In the data rows, the value 128 means zero.
Some points:
[140 142 104 127 175 100 157 118 160 131 139 157  73 120 106 176 152 139
 178 157 116 110 148 178 199  81  86 114 136 102 144 138]
[195 107 132 188 129 181  98  93 137 106 106  86 151 126 118 148 114 136
 148 107  98 136  95  88 113 117 105 172  93 163 151 120]
[167 190 137  81 126 127 109 104 104 112 174 125 152  88 155 179 126 133
 101 143 186 177 145 150 125 148 150 105 154 151 179 173]
[ 82  82 125  92 137 147 197 153 153 146 144 129 112  99 144 131 135 145
 121 110 144 103 159 108 137 141 115 100 120 119  90  74]
[101 171 127 176 165 158 174 181 163  84  83 143 123 129 106  87 116 124
 127 120 100 134 104 112 144 134 168 118  69 114 194 146]
[126 116 120  82 103  74  87 103 143 109  87 131 154  59 140  88 141 131
 100 102 105  93 125 135 135 140 164 132 142  76 108 158]
[165 208 169 124 156 145  87 142 155  50 125 111 124 146 130  66  92 114
 123 121  98 115 105 121 129 133 121 117 122 131 147 108]
[114 135 167 103 154 137 123 116 120 164  90  88 156  87 168 101 156 145
 125 112  94 102 117 162 171 116 132 157 121  96 134 148]
[109 208  70 109 119 100 110 175  95 111 104  88 116 144 129 130 115 156
 107 167 155 103 107 142 157 165  98 116 103 152 101  71]
[146 114 160 139 133 102 129  78 172 173  91 117 174 114 173  88 141 115
 161  98  92  99 144 122 102 134 149  96 186 129 126 174]
[132 107 146  69  93 116 189 126 151 191 111 102 118 176  89 133 135 143
 107 150 144 203 104 199 107 110 114 104  87 132 132 153]
[147 135 131 124 143 196 128 115  95 104 130 114 174 179 118 119 119 188
 179 100 142 164 124 185  98 101  94 130  84  85 153 107]
[152  66 116 156 115 158 134 153 119 151 145 175 112 107 197 131 139 138
  81 134 180 117 118 165 115  71 141  96  88 133 108 128]
[ 84 121 119 118 117 108 141 114 157 150 168 103 106  96  58 140  97  91
 183 114 117  83 150 162 206  57 115 149 130 185 158 127]
[157 135 116  95 135 175 120 132 142 145 174 153 128 165 213 163  82 104
 165 173 164 100  50 157 147 127  88 130 155 113 147 162]
[ 67 121 113  91 108 175 137  78 147 125 105 123  69 112 127 128 116  86
 169 102  87 144 133  75 155 112 121  90 135 175 105 106]
[170  92 117  64 117 167 148 141 141 107  82 122 159 144 174 118 109 116
 140 131 124 105 175  57  95 109 155 148 152 151 130 188]
[148 151 156  75 159 146 164 130  70  94 158 134 157 115 128 123 142  77
  69 160 146 138 196 170 146  68 232 105 150 111 119 161]
[172 110 120  91 142 143  90 112  60  99 130 112 140 137 184 135 112 103
 153 130 102 178 179 153 100 142 155  89 103 105 158 123]
[153 108 141  98  70 114 128 116 127 134 113 152  82 154 108 136 113 153
 125 118 123 161 134 135 113  77 154  97  76 171 132 155]
[107 204 164 127 140 125  52 141 154 126 128 144 152 149 139 109 158  93
 106 118 156 104 131 113 110 143  84 114  92 161 172 163]
[ 90 119  84 110  98 182 153 131 156  93 166  95  58 126 118 109 187 156
 143 111 139 138 154 159 151 126 107 128 162  75 127 124]
[125  85 182 133 125 100  91 182 133 138 154  76 131 158 110 157 138 166
 117 104 163 119 101  95 153 164 125  86 161 103  51  68]
[163 112  97 111  84 151 105 123 174  92 135 149 144  55 154 136  95  13
 165  93 135 157 102 114 142 100  72  93 134  66 110  85]
[143  94 127 121 170 112  91 113 148 175 132  83 156 200 123 103 104 118
 108 145 129 133 121  59  96  81  87 173 118 164 153 152]
[ 85 156 112 168 105 138 132 126  88 115 135 204 186 169  84 108 146 140
 139 108 164  93  80 130 134  72 131 186 119  93 147 133]
[185 157 133 154  96 120 122 116 126 179 118 136 145 176 109 154 159  89
  98 105 113 109 124 117 125 105 101 169 138 117 159 159]
[ 99 112 121 124 111 121 141 141 105 156 126 181  96 114  86 118 196 149
  68 157 194  86  92 114 137 153 146  95  90 147 129 104]
[112 205 125 141 156  86 152 115 130  89 151 150 207 139 110 131 117 138
 145  97  79 126 136 157  78 143 155  86  76 106 101 181]
[141 179 135 110 120 108  85 183 165  84 104  98 130 132 151 148 106 125
 126 100 128  80 158  83  95  97 113 125 104 129 137 137]
[175 149 126 127 128  74 129 132 142 107 132 173 110 134 133  97 141 149
  99 122 147 209 139  47  99 138 123 176 144  94 126 138]
[ 88 174 174 108 159 106 146 157  77 133 161 131 157  80 124 167 170 170
 154 183 173 171  98  31 158 124 143 149  89 199 151  96]
[115  61 129 160 135  98  66 102  58 161 127  89  84 144 128 105 146  58
 171 126  70 169 171 108  84 191 100 169 109 142 158 138]
[176 112 196 202  63 115 162 127  83 143 124 120 111 134 122  99 159  95
 130 118 148 123 107 109 148  91 164 134 185 155 108  87]
[156  99 145 144 120 105 218 118 146  64 139 131 159 124  79  96 161 133
  91 137 123  74 115 175 158 145  76 124 120 153 120 134]
[126  55  95 160 118 176 151 140 139 137 168 101 113  94 177  88 121 137
 101 110 156 124 140 119 127 121  99 130  91 122 103 151]
[131 191 100 206  59 122 122 147 131 105 100  98 111 144 161 121 126 140
 106 174  68 110 153 136 125 145 130 139 111 112 125 106]
[167  81 136  94 174  82 101 154 152  98 131 151 118  97  44 190 116 148
 122 149 140 117 156 165 145 166 132 155 101 141 132 126]
[149 126  99 106 102 119 104 117 107 103 124 139  27 106 123 126 153 136
 149 141  56 136 103 152  84  71 146 163 178 148 116 141]
[151 204  80 161 128 107 148 161 132 146 116  78 105 147 117  71  94 112
 102 121  92 113 159 122 124 125 144 118 149 131 124 114]
[108  98 137 127 148 135 213 153 110  81 125 155 112 161 109 141 132 180
  90  99 143  83  98 142 131 151  61 123 159 159 207 143]
[124 120 153 116 116 139  85 107  68 164 128 150  99 174  88  83  95 143
 107 147 143 122  89 128 105 111 139 122 180 111 138 130]
[144 126 145 133 166 172 109 128 106 188  95  94 119 107 180 145 145 158
 151  48  94 100  90 142 144 106 127 163 135 101 139 163]
[134 104  93 159 110 121 146 155 108 180 113 158 102 138 113  89 184  84
 125 125 130 107 104 170 112 129 189 179 161 173 127 100]
[124 107 126 111  63  49 185 123 148 118 196 153 135 142 152 123  60 120
 179 119  63  77 125  89 127 114 139 125 140  64 127 150]
[146  97 135 100 164 124  85 154 169 126 115 108 117 163 118 176 137 119
 161 169  81 143 119 144  75 158 144 166 137 115  81 108]
[117 118 116  95 154 118 124  98 136 148 145  96 179 157 100 144 104 158
  88 102 108 125 118 110  61 118  99 117 137 155 148 123]
[149 110 134 166 197 119 104 146 163 145 175 204 150 156 119  99 138 172
 173 176 138 129  96 135 165 216 194 124 139 178  60 127]
[105 107 120 141 136  91 136  87 155 120 104 154  85  87  69 132 152 139
 125 139 146  78 133 149 131 119 188 173 140 156  96 124]
[137  75 163 128 136 129 160 184 167  59 116 142 155  99 155 110 134 156
 136 135 135 143 141 183 121 162  36 133 153 126 112 101]
[132 156 131 120 128 122 147  94 131 145 186 186 142  71  82 114 157 184
 132 182 174 114 110 157 121 180 127  76  57 130 106  97]
[163 132 147 117 102 112 160 104  99 157 145 115 123 120 126 177 106 115
 181 179 146  88  92 132 128 114 111 153 108  56  92 147]
[124 102 140 131  63 119  98 163 127 136 143  37 106 165 110 113 123 121
 132 117 185 147  97 112 134 146 142 118 182  99 125  40]
[182 100 122 125 139 170 127 134 132 148 112 156 136 127  52 174 117 140
 111 130  90 140 189 176 172 186 140 170 181 182 140  97]
[113  90  65 138 123 168 110 129 140 132 132 132 125 108 112 176  71 100
 104 156  93 125  82  87 159 121 131  89 184  68 145 184]
[102 169 150 168 126  94 112 170 133  62 112 104 154  97 120 174 131  76
 142  61 123 148 115 128  31 134 138 104  96 135 128 197]
[ 38 120 114 141 167 147 164  63 156  71 171 187 117 113 153 177  94 138
  67 107 196 135 105 136 199 148  97  95 153 156  68 131]
[178 126 128 125  90 163 128  78 152 138 145 143  98 137 123 108 103 156
 126 123 121 124 171 114  68 153 102  72 103 162 131 151]
[114 205 120 144 133  70 101 223 169 179 148  54 116 143 132 142  77 153
  98 100 110 181 163 119 146 158  82 120 136 135  79 130]
[116 214 122 186 180  94 113 183 174 144 121 140 148 166 160 151 111 162
 139 146 175 154 149 151  96 118 112 114 167 106 155  94]
[176 120 114 192 100 130 147 119 148 119 181 109 118 148 136 114 192 169
 186 125 161 102 146 100  88 143 133  81 170 105 127  92]
[129  82  48 104 234 121 124 107  76 171 141 137 148 184 126 128 126 116
  84 127 115 154 174 149 135 170 201 112 116 100 127 127]
[144 142 117  78 111 195  91 129  99 172 140  84 186  72 116 108 121 192
 116 127 114 181 116 111 170 135 110 152 147 130 168 207]
[ 76 100 109 119 164 130  93  91  84 172 132 160 123 134 131 110 122  87
 100 160 106 120 125  93 198  81  68  62 169  97 175 150]
[155  80  96  91 155  88 111 142  76 110 166 110  86 171 177 145 162  94
 135  93 116 161 173 129 108 144 169 138  96 126 156 164]
[120  89  91 153 121 162 122 127 141  89 172 152  84 134 158 146 139  73
 102 104 131 128 169 157  94 206 209 218  86  90 156 126]
[160 163 123 163 111 136 121 150 132  89  25  69 142  96 102  67 100  48
 153 175 144 109 163  93  80 140 118 101 144 130 119 139]
[111 116 128 168 163 149 156  76  62 136 151 157 187  67 118 156 151  96
  84 115 157 112 185 139 157 152 213 118 103 142 130  99]
[117  80 154 127 122 116 113 131 164 118 129 135 144 118  83 146 107 144
 148 154 136 124 240 173 158 155 114 190 141 156 152  44]
[118 144  79 127 148 119 167  94 139  74  75 152 176 144  88 147 175 187
  99 122 161 124  71  59 194 132 189 123  71 107 127  87]
[107 183 179 146 203 159 214 117 167 111 127 149 120 131 121 173 150 163
  94 107 122 154  86  75 169 127 146 123 116 116 132  67]
[115 181 143 171 110  76 108 194  99 152 113  73 124 151 162 122 110 150
 154 173  89 148 184 113 150 120  82 137  96 113  96 109]
[121 149 183  95 172  54 145  96 158 145 104 149 124  88 202 106  95 144
 120 103 138 145  80 175 140 138 132 151 149 118 121 145]
[ 65 121 112 124  86 190 134  61 156  94  58 129  76 176 123 127 155  96
 161 145 148 150 120 160 204 124 107 107 144 109  84 141]
[136 143 169  70  39 166 129 163 108  97 108 138 155 102 153 118 149  80
 135 107 111 142 121  87  96 147 140 203 126 132 153 119]
[ 59  90 127 129 105 113  76 132 113 182  72 141 157 118 159  94 187 135
 142 117 111 126 111 119 144 121 152 130 134 150 184 175]
[113  94 137 134  87 177 132 165 113 183 146 165 119 111 158 136 129 121
 124 102 122 141 113 173  61 113 113 107  82 174 150 117]
[104 107  89  84 160  87  97  95 110 125 108 141 149 124 173  64 120 135
 150 101 170 100 129 144  95 100 136 147 158 109 139 152]
[127 110 143 162 100 170 126 111 142 125 142 170 139 108 203 142 156  64
 132 149 107 170 120 110 200  96  71  95 133 125 118 102]
[124  94 133 138 167 127  95  88 147 156 133  81 143 132 115 138 134 167
 157 191 115 106  92 124  91 134 154 159 134 139  89  80]
[148 197  62 150 131 104 124 170  80 151  75 121 121 150 134 134  79 147
 130 115 164 100 147 121 132 149 120  89 129 158  82  64]
[ 91 176 155 150 132 139 111 141  85 153 157 119 158 153  82 130 108 122
 141 116 124 127  93 100  88  84  51 197 162 114  68 228]
[ 83 127 154 141 109 166 137  70 119  92 143 132  80  84 122 129 128  73
 161 141  46 150 115 161 104  82 137 129 143 152 129  62]
[ 90  93 197  98 100 105 152 102 136 165  96 118  96 107  84 170  40 175
  77 151 161 161 139 106 104 133 151  69  78 140 100 161]
These points spread out most along one direction. Take the direction at right angles to it along which they spread out most. Then take the direction at right angles to both along which they spread out most. Go by this last direction. For each point below, how far along it does it lie, from 0 to 99? 50 is the average, and the first point above lies past it. One standard deviation of the points above along it is 16.
[109 208  70 109 119 100 110 175  95 111 104  88 116 144 129 130 115 156
 107 167 155 103 107 142 157 165  98 116 103 152 101  71] 57
[176 120 114 192 100 130 147 119 148 119 181 109 118 148 136 114 192 169
 186 125 161 102 146 100  88 143 133  81 170 105 127  92] 54
[126 116 120  82 103  74  87 103 143 109  87 131 154  59 140  88 141 131
 100 102 105  93 125 135 135 140 164 132 142  76 108 158] 43
[114 205 120 144 133  70 101 223 169 179 148  54 116 143 132 142  77 153
  98 100 110 181 163 119 146 158  82 120 136 135  79 130] 57
[115 181 143 171 110  76 108 194  99 152 113  73 124 151 162 122 110 150
 154 173  89 148 184 113 150 120  82 137  96 113  96 109] 58
[156  99 145 144 120 105 218 118 146  64 139 131 159 124  79  96 161 133
  91 137 123  74 115 175 158 145  76 124 120 153 120 134] 60
[167 190 137  81 126 127 109 104 104 112 174 125 152  88 155 179 126 133
 101 143 186 177 145 150 125 148 150 105 154 151 179 173] 34
[132 156 131 120 128 122 147  94 131 145 186 186 142  71  82 114 157 184
 132 182 174 114 110 157 121 180 127  76  57 130 106  97] 42
[120  89  91 153 121 162 122 127 141  89 172 152  84 134 158 146 139  73
 102 104 131 128 169 157  94 206 209 218  86  90 156 126] 16
[163 132 147 117 102 112 160 104  99 157 145 115 123 120 126 177 106 115
 181 179 146  88  92 132 128 114 111 153 108  56  92 147] 62
[127 110 143 162 100 170 126 111 142 125 142 170 139 108 203 142 156  64
 132 149 107 170 120 110 200  96  71  95 133 125 118 102] 85
[140 142 104 127 175 100 157 118 160 131 139 157  73 120 106 176 152 139
 178 157 116 110 148 178 199  81  86 114 136 102 144 138] 69
[149 110 134 166 197 119 104 146 163 145 175 204 150 156 119  99 138 172
 173 176 138 129  96 135 165 216 194 124 139 178  60 127] 27
